In the data rows, zero lies at 7.5, halfway between 7 and 8.
Each row has a hidden score. How much does it go up from the first row of each pair to the second? 10 means little or no change, 20 a big rise and 0 a big fall. The score is a weighted sum of the row's numbers plus the product of two more (or one squared), each taken from its middle value.
[ 4.  4. 11. 11. 11. 11. 11. 11.  8.  4.  4.  4.  4.  4.  4.  4.]
[ 8.  8. 11. 11. 11. 11. 11. 11.  8.  4.  4.  4.  4.  4.  4.  4.] >> 9
[ 8.  4.  4.  8.  4.  8.  8.  8.  8. 11. 11. 11.  8. 11.  8.  8.]
[ 8.  4.  4.  4.  8.  8.  8.  8. 11. 11. 11. 11.  8.  8.  8.  8.] >> 9
[ 8.  4.  4.  4.  8.  8.  8.  8. 11. 11. 11. 11. 11.  8.  8.  8.]
[11. 11.  8.  8.  4.  4.  4.  4.  4.  8.  8.  8.  8. 11. 11. 11.] >> 15
[ 8.  4.  4.  4.  4.  8.  8.  8.  8. 11. 11. 11. 11.  8.  8.  8.]
[11. 11.  8.  4.  8.  4.  4.  4.  4.  8.  8. 11. 11. 11. 11. 11.] >> 15
[11.  8.  4.  4.  8.  8.  8.  8.  8.  8. 11. 11.  8.  8.  8.  8.]
[ 8.  8. 11. 11. 11. 11. 11. 11.  4.  4.  4.  4.  4.  4.  8.  8.] >> 8
[11. 11.  8.  8.  4.  8.  4.  4.  4.  8.  8.  8.  8. 11. 11. 11.]
[ 8.  8. 11. 11. 11. 11. 11. 11.  8.  4.  4.  4.  4.  4.  4.  4.] >> 8
[ 4.  4. 11. 11. 11. 11. 11. 11. 11.  4.  4.  4.  4.  4.  4.  4.]
[ 8.  8.  4.  4.  8.  8.  8.  8. 11. 11. 11.  8.  8.  8.  8.  8.] >> 11
[ 8.  4.  4.  4.  8.  8.  8.  8. 11. 11. 11. 11.  8.  8.  8.  8.]
[ 8.  8.  4.  4.  8.  4.  4.  8.  8. 11. 11. 11.  8.  8.  8.  8.] >> 14
[ 8.  4.  4.  4.  8.  8.  8.  8. 11. 11. 11. 11.  8.  8.  8.  8.]
[11. 11. 11.  8.  4.  4.  4.  4.  4.  8.  8.  8. 11. 11. 11. 11.] >> 11
[ 4.  4. 11. 11. 11. 11. 11. 11. 11.  4.  4.  4.  4.  4.  4.  4.]
[ 4.  4.  4.  4.  8.  8.  8. 11. 11. 11. 11. 11.  8.  8.  8.  4.] >> 9
[ 8.  8.  4.  4.  4.  4.  4.  4.  8.  8.  8.  8. 11. 11. 11. 11.]
[ 8.  8.  4.  8.  4.  4.  8.  8.  8.  8. 11. 11. 11. 11. 11.  8.] >> 15
[11. 11. 11.  8.  8.  4.  4.  4.  4.  4.  8.  8.  8.  8. 11.  8.]
[ 4.  8. 11. 11. 11. 11. 11. 11.  8.  4.  4.  4.  4.  4.  4.  4.] >> 6
[11.  8.  8.  4.  4.  4.  4.  4.  4.  8. 11. 11. 11. 11. 11. 11.]
[ 4.  8. 11. 11. 11. 11. 11. 11. 11.  4.  4.  4.  4.  4.  4.  4.] >> 10
[ 4.  4. 11. 11. 11. 11. 11. 11.  8.  4.  4.  4.  4.  4.  4.  4.]
[ 4.  8. 11. 11. 11. 11. 11. 11. 11.  4.  4.  4.  4.  4.  4.  4.] >> 10
[ 4.  4. 11. 11. 11. 11. 11. 11. 11.  4.  4.  4.  4.  4.  4.  4.]
[ 8. 11. 11. 11. 11. 11. 11. 11.  4.  4.  4.  4.  4.  4.  4.  8.] >> 9
[11. 11. 11.  8.  4.  4.  4.  4.  4.  4.  8.  8.  8. 11. 11. 11.]
[11. 11.  8.  4.  4.  8.  8.  4.  4.  8. 11. 11. 11. 11. 11. 11.] >> 7
[ 8. 11. 11. 11. 11. 11.  8.  8.  4.  4.  4.  4.  4.  4.  8.  8.]
[ 4.  4.  4.  4.  8.  8.  8.  8. 11. 11. 11. 11.  8.  8.  8.  8.] >> 9
[ 4.  8. 11. 11. 11. 11. 11. 11. 11.  4.  4.  4.  4.  4.  4.  4.]
[ 4.  8. 11. 11. 11. 11. 11. 11.  8.  4.  4.  4.  4.  4.  4.  4.] >> 9
[11. 11. 11.  8.  4.  4.  4.  4.  4.  4.  8.  8. 11. 11. 11. 11.]
[11.  8.  8.  8.  8.  4.  8.  8.  8.  8.  8.  8.  8.  8.  8.  8.] >> 9
[11. 11. 11.  8.  4.  4.  4.  4.  4.  4.  8.  8. 11. 11. 11. 11.]
[ 8. 11. 11. 11. 11. 11. 11. 11.  8.  4.  4.  4.  4.  4.  4.  8.] >> 9
[ 4.  4.  4.  8.  8.  8.  8. 11. 11. 11. 11.  8.  8.  8.  4.  4.]
[ 4.  8. 11. 11. 11. 11. 11. 11. 11.  4.  4.  4.  4.  4.  4.  4.] >> 12
[11. 11. 11. 11.  8.  8.  4.  4.  4.  4.  4.  4.  4.  8.  8. 11.]
[11. 11. 11.  8.  8.  4.  4.  4.  4.  8.  8.  8. 11. 11.  8. 11.] >> 6
[11. 11. 11.  8.  8.  4.  4.  4.  4.  4.  8.  8.  8. 11. 11. 11.]
[ 4.  4.  8. 11. 11. 11. 11. 11. 11.  8.  4.  4.  4.  4.  4.  4.] >> 5
[11. 11.  8.  4.  8.  4.  4.  4.  4.  8.  8.  8. 11. 11. 11. 11.]
[ 8.  8. 11. 11. 11. 11. 11. 11.  8.  4.  4.  4.  4.  4.  4.  8.] >> 10
[ 4.  8. 11. 11. 11. 11. 11. 11.  8.  4.  4.  4.  4.  4.  8.  4.]
[ 4.  4.  4.  4.  8.  8.  8.  8. 11. 11. 11. 11.  8.  8.  8.  4.] >> 9
[11. 11.  8.  4.  4.  4.  4.  4.  4.  8.  8.  8. 11. 11. 11. 11.]
[11. 11.  8.  8.  4.  4.  4.  4.  4.  8.  8.  8.  8. 11. 11. 11.] >> 13
[ 4.  4. 11. 11. 11. 11. 11. 11. 11.  4.  4.  4.  4.  4.  4.  4.]
[ 8.  4.  4.  4.  4.  8.  8.  8. 11. 11. 11. 11.  8. 11. 11.  8.] >> 10
[11. 11.  8.  8.  4.  4.  4.  4.  4.  8.  8.  8. 11. 11. 11. 11.]
[ 4.  8. 11. 11. 11. 11. 11. 11. 11.  4.  4.  4.  4.  4.  4.  4.] >> 10
[11.  8.  8.  4.  4.  4.  4.  4.  4.  8.  8. 11. 11. 11. 11. 11.]
[ 4.  8. 11. 11. 11. 11. 11. 11.  8.  4.  4.  4.  4.  4.  4.  4.] >> 7
[ 8.  8.  4.  4.  4.  4.  8.  8.  8. 11. 11. 11. 11. 11. 11.  8.]
[11. 11.  8.  4.  8.  4.  4.  8.  8.  8.  8.  8.  8.  8.  8.  8.] >> 13
[ 8.  8. 11. 11. 11. 11. 11. 11.  8.  4.  4.  4.  4.  4.  4.  4.]
[ 8.  8.  4.  8.  8.  8.  8.  8.  8. 11. 11.  8.  8.  8.  8.  8.] >> 13
[ 8.  8.  4.  4.  8.  8.  8.  4.  8.  8. 11.  8. 11.  8. 11. 11.]
[ 4.  4. 11. 11. 11. 11. 11. 11. 11.  8.  4.  4.  4.  4.  4.  4.] >> 7
[11. 11.  8.  8.  8.  4.  4.  4.  4.  8.  8.  8. 11. 11. 11. 11.]
[ 4.  4.  4.  4.  8.  8.  8.  8. 11. 11. 11. 11. 11.  8.  8.  8.] >> 6
[11. 11.  8.  4.  4.  8.  4.  8.  8. 11. 11. 11.  8. 11.  8.  8.]
[ 8.  8. 11. 11. 11. 11. 11. 11.  8.  4.  4.  4.  4.  4.  4.  8.] >> 11
[11. 11. 11. 11. 11. 11. 11.  8.  4.  4.  4.  4.  4.  4.  4.  8.]
[ 8.  4.  4.  4.  8.  8.  8.  8. 11. 11. 11.  8. 11.  8.  8.  8.] >> 7
[ 4.  8. 11. 11. 11. 11. 11. 11.  8.  4.  4.  4.  4.  4.  4.  4.]
[ 8.  8.  4.  4.  8.  8.  8.  8.  8. 11.  8. 11.  8.  8.  8.  8.] >> 10
[ 4.  8. 11. 11. 11. 11. 11. 11.  8.  4.  4.  4.  4.  4.  8.  8.]
[11. 11.  8.  8.  8.  4.  8.  4.  4.  8.  8.  8.  8.  8.  8.  8.] >> 11
[11. 11.  8.  8.  4.  4.  4.  4.  4.  8.  8.  8. 11. 11. 11. 11.]
[11. 11.  4.  4.  4.  4.  8.  4.  4.  8.  8. 11. 11. 11. 11. 11.] >> 12
[ 4.  4. 11. 11. 11. 11. 11. 11. 11.  4.  4.  4.  4.  4.  4.  4.]
[11.  8.  8.  8.  8.  8.  8.  4.  4.  8.  8.  8.  8.  8.  8. 11.] >> 9
[ 8.  8.  8.  8.  4.  4.  8.  8.  4.  8.  8.  8.  8. 11.  8. 11.]
[ 4.  4.  8. 11. 11. 11. 11. 11. 11.  8.  4.  4.  4.  4.  4.  4.] >> 9
[11. 11. 11.  8.  8.  4.  4.  4.  4.  4.  8.  8.  8.  8. 11. 11.]
[ 4.  4.  4.  4.  8.  8.  8.  8. 11. 11. 11. 11. 11.  8.  8.  8.] >> 4
[ 8.  8.  4.  8.  8.  8.  4.  8.  8.  8. 11. 11.  8. 11. 11.  8.]
[ 8.  8.  4.  8.  4.  8.  4.  4.  4.  8.  8.  8. 11. 11. 11. 11.] >> 3
[11. 11.  8.  8.  8.  4.  4.  4.  4.  8.  8.  8. 11. 11. 11. 11.]
[ 4.  4. 11. 11. 11. 11. 11. 11. 11.  4.  4.  4.  4.  4.  4.  4.] >> 8
[11. 11.  8.  8.  8.  8.  4.  4.  4.  8.  8.  8.  8.  8. 11.  8.]
[11. 11.  8.  8.  4.  4.  4.  4.  4.  8.  8. 11. 11. 11. 11. 11.] >> 10
[ 4.  4.  8. 11. 11. 11. 11. 11. 11.  8.  4.  4.  4.  4.  4.  4.]
[ 4.  4. 11. 11. 11. 11. 11. 11. 11.  4.  4.  4.  4.  4.  4.  4.] >> 11
[ 4.  4. 11. 11. 11. 11. 11. 11. 11.  4.  4.  4.  4.  4.  4.  4.]
[ 8.  8. 11. 11. 11. 11. 11. 11.  8.  4.  4.  4.  4.  4.  4.  4.] >> 9
[11. 11.  8.  8.  4.  4.  4.  4.  4.  4.  8.  8. 11. 11. 11. 11.]
[ 8.  8.  4.  4.  4.  4.  8.  8.  8. 11. 11. 11. 11. 11.  8. 11.] >> 5
[11. 11.  8.  8.  4.  4.  4.  4.  4.  8.  8. 11.  8. 11. 11. 11.]
[11. 11. 11.  8.  4.  4.  4.  4.  4.  4.  4.  8.  8. 11. 11. 11.] >> 11
[ 4.  4.  4.  4.  8.  8.  8.  8. 11. 11. 11. 11.  8.  8.  8.  8.]
[ 4.  4.  4.  4.  8.  8.  8.  8. 11. 11. 11. 11.  8.  8.  8.  8.] >> 10
[11. 11.  8.  8.  4.  8.  4.  4.  4.  8.  8.  8.  8. 11. 11. 11.]
[ 4.  4. 11. 11. 11. 11. 11. 11. 11.  8.  4.  4.  4.  4.  4.  4.] >> 9
[11. 11.  8.  8.  8.  4.  4.  4.  8. 11.  8.  8. 11.  8. 11. 11.]
[11. 11.  8.  4.  4.  4.  4.  4.  4.  8.  8. 11. 11.  8. 11. 11.] >> 15
[ 8.  8.  4.  4.  4.  4.  4.  4.  8. 11.  8. 11.  8. 11. 11. 11.]
[ 8.  4.  4.  4.  8.  8.  8.  8. 11. 11. 11. 11.  8.  8.  8.  8.] >> 6
[ 8.  8.  8.  4.  4.  8.  8.  8.  8. 11. 11. 11.  8. 11. 11.  8.]
[11. 11.  8.  8.  8.  8.  8.  4.  4.  8.  8.  8.  8.  8.  8.  8.] >> 15
[ 8.  4.  4.  8.  4.  8.  8.  8. 11. 11. 11.  8.  8.  8.  8.  8.]
[ 4.  4.  8. 11. 11. 11. 11. 11. 11.  8.  4.  4.  4.  4.  4.  4.] >> 10
[ 8.  8.  4.  4.  4.  4.  8.  4.  8. 11.  8.  8. 11.  8.  8. 11.]
[ 8.  8.  4.  4.  8.  8.  8.  8.  8. 11. 11.  8. 11. 11.  8.  8.] >> 15
[11. 11.  8.  8.  8.  4.  8.  8.  4.  8. 11.  8.  8. 11.  8. 11.]
[ 4.  4. 11. 11. 11. 11. 11. 11. 11.  4.  4.  4.  4.  4.  4.  4.] >> 7
[ 4.  4. 11. 11. 11. 11. 11. 11. 11.  4.  4.  4.  4.  4.  4.  4.]
[ 4.  4.  4.  4.  4.  8.  8.  8. 11. 11. 11. 11. 11.  8.  8.  4.] >> 6
[ 8.  8.  4.  4.  8.  4.  4.  4.  8. 11. 11. 11. 11. 11. 11. 11.]
[11. 11. 11.  8.  4.  4.  4.  4.  4.  4.  8.  8. 11. 11. 11. 11.] >> 9
[11. 11.  8.  4.  4.  4.  4.  4.  4.  8.  8.  8. 11. 11. 11. 11.]
[ 4.  4.  4.  4.  8.  8.  8. 11. 11. 11. 11. 11.  8.  8.  4.  4.] >> 9
[11. 11. 11.  8.  8.  4.  4.  4.  4.  4.  8.  8.  8.  8. 11. 11.]
[ 8.  8. 11. 11. 11. 11. 11. 11.  8.  4.  4.  4.  4.  4.  4.  4.] >> 5
[ 4.  4. 11. 11. 11. 11. 11. 11. 11.  4.  4.  4.  4.  4.  4.  4.]
[ 8.  8.  4.  4.  4.  4.  4.  8.  8. 11. 11. 11. 11. 11.  8.  8.] >> 9
[ 4.  4.  8. 11. 11. 11. 11. 11. 11.  8.  4.  4.  4.  4.  4.  4.]
[ 4.  4. 11. 11. 11. 11. 11. 11. 11.  4.  4.  4.  4.  4.  4.  4.] >> 11
[ 4.  8. 11. 11. 11. 11. 11. 11.  8.  4.  4.  4.  4.  4.  4.  4.]
[ 4.  4.  4.  4.  8.  8.  8.  8. 11. 11. 11. 11.  8.  8.  8.  8.] >> 11
[ 8.  8.  4.  4.  4.  4.  4.  8.  8. 11. 11. 11.  8.  8. 11. 11.]
[ 4.  4. 11. 11. 11. 11. 11. 11.  8.  4.  4.  4.  4.  4.  4.  4.] >> 1
[ 8.  8.  4.  4.  8.  8.  8.  8.  8. 11. 11. 11. 11.  8.  8.  8.]
[ 8. 11. 11. 11. 11. 11. 11.  8.  4.  4.  4.  4.  4.  4.  4.  8.] >> 12
[11. 11.  8.  8.  8.  4.  4.  8.  8.  8.  8.  8.  8.  8.  8. 11.]
[ 8.  8.  8.  4.  4.  8.  4.  8.  8. 11. 11. 11.  8.  8.  8.  8.] >> 13
[11. 11.  8.  8.  4.  4.  4.  4.  4.  8.  8.  8. 11. 11. 11. 11.]
[11. 11.  8.  8.  4.  4.  4.  4.  4.  8.  8. 11. 11.  8. 11. 11.] >> 14
[ 4.  4.  4.  8. 11. 11. 11. 11. 11. 11. 11.  8.  4.  4.  4.  4.]
[11.  8.  8.  8.  8.  4.  4.  4.  4.  8.  8. 11. 11. 11.  8. 11.] >> 12
[ 4.  4. 11. 11. 11. 11. 11. 11. 11.  4.  4.  4.  4.  4.  4.  4.]
[ 8.  8.  4.  4.  8.  8.  4.  8.  8. 11. 11. 11.  8.  8.  8.  8.] >> 10
[11. 11.  8.  8.  4.  4.  4.  4.  4.  8.  8.  8. 11. 11. 11. 11.]
[ 8.  4.  4.  4.  8.  8.  8.  8.  8. 11. 11. 11. 11.  8.  8.  8.] >> 7
[ 4.  4.  8. 11. 11. 11. 11. 11. 11.  8.  4.  4.  4.  4.  4.  4.]
[ 8.  4.  4.  4.  8.  8.  8.  8.  8. 11. 11. 11. 11.  8.  8.  8.] >> 8
[ 4.  4.  4.  4.  8.  8.  8. 11. 11. 11. 11. 11.  8.  8.  8.  4.]
[11.  8.  4.  4.  8.  4.  4.  4.  8. 11. 11. 11. 11. 11. 11. 11.] >> 13
[ 4.  4. 11. 11. 11. 11. 11. 11.  8.  4.  4.  4.  4.  4.  4.  4.]
[11. 11. 11.  8.  4.  4.  4.  4.  4.  4.  8.  8. 11. 11. 11. 11.] >> 11
[11. 11.  8.  8.  4.  4.  4.  4.  4.  8.  8. 11.  8. 11.  8. 11.]
[ 8.  4.  4.  4.  8.  8.  8.  8.  8. 11. 11. 11.  8.  8.  8.  8.] >> 6
[ 8. 11.  8.  8.  8.  8.  8.  8.  8.  8.  8.  8.  8.  8.  8. 11.]
[ 4.  4.  4.  4.  8.  8.  8.  8. 11. 11. 11. 11.  8.  8.  8.  8.] >> 10
[ 4.  4. 11. 11. 11. 11. 11. 11. 11.  4.  4.  4.  4.  4.  4.  4.]
[ 4.  4.  4.  4.  8.  8.  8.  8. 11. 11. 11. 11.  8.  8.  8.  4.] >> 9
[ 4.  4. 11. 11. 11. 11. 11. 11. 11.  4.  4.  4.  4.  4.  4.  4.]
[ 8.  8.  4.  4.  8.  8.  8.  8.  8. 11. 11. 11. 11. 11.  8.  8.] >> 11
[11. 11.  8.  8.  8.  4.  4.  4.  8.  8. 11.  8. 11. 11.  8. 11.]
[ 4.  4.  8. 11. 11. 11. 11. 11. 11.  8.  4.  4.  4.  4.  4.  4.] >> 2
[ 4.  4.  4.  4.  8.  8.  8. 11. 11. 11. 11. 11.  8.  8.  8.  4.]
[11. 11.  8.  8.  8.  4.  4.  4.  4.  4.  8.  8. 11. 11. 11. 11.] >> 17
[ 4.  4.  4.  4.  4.  8.  8.  8. 11. 11. 11. 11. 11.  8.  8.  8.]
[ 4.  4.  8. 11. 11. 11. 11. 11. 11.  4.  4.  4.  4.  4.  4.  4.] >> 12
[11. 11.  8.  8.  8.  4.  4.  4.  4.  8.  8.  8. 11. 11. 11. 11.]
[11.  8.  4.  4.  4.  4.  4.  4.  8.  8. 11. 11. 11. 11. 11. 11.] >> 10
[11. 11. 11. 11.  8.  8.  8.  8.  4.  4.  4.  4.  8.  8.  8.  4.]
[11. 11. 11.  8.  4.  4.  4.  4.  4.  4.  8.  8.  8. 11. 11. 11.] >> 10
[ 8.  4.  4.  4.  8.  8.  8.  8. 11. 11. 11. 11. 11.  8. 11.  8.]
[11. 11. 11.  8.  8.  4.  4.  4.  4.  8.  8.  8.  8. 11. 11. 11.] >> 14
[11. 11.  8.  8.  4.  4.  4.  4.  4.  8.  8.  8. 11. 11. 11. 11.]
[ 4.  4.  4.  4.  8.  8.  8.  8. 11. 11. 11. 11. 11.  8.  8.  8.] >> 8
[ 4.  4.  8. 11. 11. 11. 11. 11. 11.  4.  4.  4.  4.  4.  4.  4.]
[ 8.  8. 11. 11. 11. 11. 11. 11.  8.  4.  4.  4.  4.  4.  4.  4.] >> 8
[ 4.  8. 11. 11. 11. 11. 11. 11. 11.  4.  4.  4.  4.  4.  4.  4.]
[ 8.  8. 11. 11. 11. 11. 11. 11.  4.  4.  4.  4.  4.  4.  8.  8.] >> 10
[ 4.  4.  8. 11. 11. 11. 11. 11. 11.  8.  4.  4.  4.  4.  4.  4.]
[ 4.  4.  4.  4.  8.  8.  8. 11. 11. 11. 11. 11.  8.  8.  4.  4.] >> 9
[11. 11.  8.  4.  4.  4.  4.  4.  4.  8.  8. 11. 11. 11. 11. 11.]
[ 8.  8.  4.  8.  4.  8.  8.  8.  8. 11. 11. 11. 11.  8.  8.  8.] >> 7
[ 4.  4. 11. 11. 11. 11. 11. 11. 11.  4.  4.  4.  4.  4.  4.  4.]
[ 8.  8.  4.  8.  8.  8.  4.  8.  8. 11.  8. 11. 11.  8. 11. 11.] >> 12
[ 8.  8.  4.  4.  4.  8.  8.  4.  8.  8. 11. 11. 11. 11. 11. 11.]
[11. 11.  8.  4.  4.  4.  4.  4.  4.  8.  8.  8. 11. 11. 11. 11.] >> 4
[11. 11.  8.  8.  4.  4.  4.  4.  4.  4.  8. 11.  8. 11. 11. 11.]
[11. 11.  8.  4.  4.  4.  4.  4.  4.  8.  8.  8. 11. 11. 11. 11.] >> 4
[ 4.  4. 11. 11. 11. 11. 11. 11. 11.  8.  4.  4.  4.  4.  4.  4.]
[ 8.  4.  4.  4.  4.  8.  8.  8. 11. 11. 11. 11.  8.  8.  8.  8.] >> 8
[ 8. 11. 11. 11. 11. 11. 11.  8.  4.  4.  4.  4.  4.  4.  4.  8.]
[ 4.  4.  4.  4.  8.  8.  8. 11. 11. 11. 11. 11.  8.  8.  8.  4.] >> 10
[ 4.  8. 11. 11. 11. 11. 11. 11.  8.  4.  4.  4.  4.  4.  4.  8.]
[ 8.  8.  4.  4.  4.  4.  8.  8.  8. 11. 11. 11. 11.  8.  8.  8.] >> 7
[11. 11.  8.  8.  4.  4.  4.  4.  4.  8.  8.  8.  8. 11. 11. 11.]
[ 4.  4.  4.  4.  4.  8.  8.  8. 11. 11. 11. 11. 11.  8.  8.  8.] >> 6
[ 8.  8.  8.  8.  8.  8.  8.  8. 11. 11.  8.  8.  8.  8.  4.  4.]
[ 8. 11. 11. 11. 11. 11.  8. 11.  4.  4.  4.  4.  4.  4.  8.  8.] >> 13
[ 8.  8. 11. 11. 11. 11. 11. 11.  8.  4.  4.  4.  4.  4.  4.  4.]
[ 8.  4.  4.  4.  8.  8.  8.  8.  8. 11. 11. 11.  8. 11.  8.  8.] >> 10
[ 8. 11. 11. 11. 11. 11. 11. 11.  4.  4.  4.  4.  4.  4.  4.  8.]
[ 8.  8.  4.  4.  4.  8.  4.  8.  8. 11. 11.  8. 11.  8.  8.  8.] >> 8
[11. 11.  8.  8.  8.  4.  4.  4.  4.  8.  8.  8. 11. 11. 11. 11.]
[ 4.  4.  4.  8. 11. 11. 11. 11. 11. 11.  8.  4.  4.  4.  4.  4.] >> 6
[11. 11.  8.  8.  4.  4.  4.  4.  4.  8.  8.  8. 11. 11. 11. 11.]
[11. 11. 11.  8.  8.  4.  4.  4.  4.  4.  8.  8. 11. 11. 11. 11.] >> 12
[ 4.  4.  8. 11. 11. 11. 11. 11. 11.  8.  4.  4.  4.  4.  4.  4.]
[ 4.  4.  4.  4.  4.  8.  8.  8. 11. 11. 11. 11. 11. 11.  8.  8.] >> 8
[11. 11.  4.  4.  4.  4.  4.  4.  4.  8.  8.  8.  8. 11. 11. 11.]
[ 4.  4.  4.  8.  8.  8. 11. 11. 11. 11. 11. 11.  8.  8.  4.  4.] >> 7
[11. 11.  8.  8.  8.  8.  8.  8.  8.  8.  8.  8. 11.  8.  8.  8.]
[ 8.  8.  8.  8.  8.  8.  8.  8.  8. 11. 11.  8.  8.  8. 11.  8.] >> 9
[11. 11. 11.  8.  8.  4.  4.  4.  4.  8.  8.  8.  8. 11. 11. 11.]
[11. 11. 11. 11. 11. 11. 11.  8.  4.  4.  4.  4.  4.  4.  4.  8.] >> 7
[ 8.  8. 11. 11.  8.  8.  8.  8.  4.  4.  4.  4.  8.  8.  8.  8.]
[11. 11. 11. 11.  8.  8.  4.  4.  4.  4.  4.  4.  8.  8.  8. 11.] >> 12
[11. 11.  8.  8.  4.  4.  4.  4.  4.  8.  8.  8. 11. 11. 11. 11.]
[ 4.  4. 11. 11. 11. 11. 11. 11. 11.  4.  4.  4.  4.  4.  4.  4.] >> 10
[11. 11.  8.  8.  8.  4.  4.  4.  4.  8.  8. 11. 11. 11. 11. 11.]
[11.  8.  4.  4.  4.  8.  4.  8.  8. 11. 11. 11. 11. 11.  8.  8.] >> 5
[ 4.  4.  4. 11. 11. 11. 11. 11. 11. 11.  8.  4.  4.  4.  4.  4.]
[ 8.  8.  4.  4.  8.  4.  8.  8.  8. 11. 11. 11. 11. 11. 11. 11.] >> 10
[ 4.  4. 11. 11. 11. 11. 11. 11. 11.  4.  4.  4.  4.  4.  4.  4.]
[11. 11.  8.  8.  4.  4.  4.  4.  4.  8.  8. 11. 11. 11. 11. 11.] >> 11
[11. 11.  8.  8.  8.  8.  8.  4.  4.  8.  8.  8.  8. 11. 11. 11.]
[ 4.  4.  4. 11. 11. 11. 11. 11. 11. 11.  4.  4.  4.  4.  4.  4.] >> 1
[11. 11.  8.  8.  4.  8.  8.  8.  8. 11. 11.  8.  8.  8.  8.  8.]
[ 8.  8.  8.  8.  8.  8.  4.  4.  4.  8.  8.  8. 11.  8.  8. 11.] >> 12
[ 4.  8. 11. 11. 11. 11. 11. 11.  8.  4.  4.  4.  4.  4.  4.  4.]
[ 4.  8. 11. 11. 11. 11. 11. 11.  8.  4.  4.  4.  4.  8.  8.  8.] >> 12
[ 8.  8.  4.  4.  4.  4.  4.  4.  4.  8.  8. 11. 11. 11. 11. 11.]
[ 4.  4.  8. 11. 11. 11. 11. 11. 11.  8.  4.  4.  4.  4.  4.  4.] >> 8
[11. 11.  8.  8.  8.  8.  4.  4.  8. 11.  8.  8.  8.  8.  8.  8.]
[ 4.  4. 11. 11. 11. 11. 11. 11. 11.  4.  4.  4.  4.  4.  4.  4.] >> 9
[ 4.  4.  4.  8. 11. 11. 11. 11. 11. 11. 11.  8.  4.  4.  4.  4.]
[ 4.  8. 11. 11. 11. 11. 11. 11.  8.  4.  4.  4.  4.  4.  4.  4.] >> 10
[ 8.  4.  4.  4.  8.  8.  8.  8. 11. 11. 11. 11.  8.  8.  8.  8.]
[ 8.  8.  8.  8.  8.  4.  4.  4.  8. 11.  8. 11. 11. 11. 11. 11.] >> 14
[11. 11.  8.  4.  4.  4.  4.  4.  8.  8. 11. 11. 11. 11. 11.  8.]
[11. 11.  8.  8.  4.  4.  4.  4.  4.  8.  8.  8. 11. 11. 11. 11.] >> 8
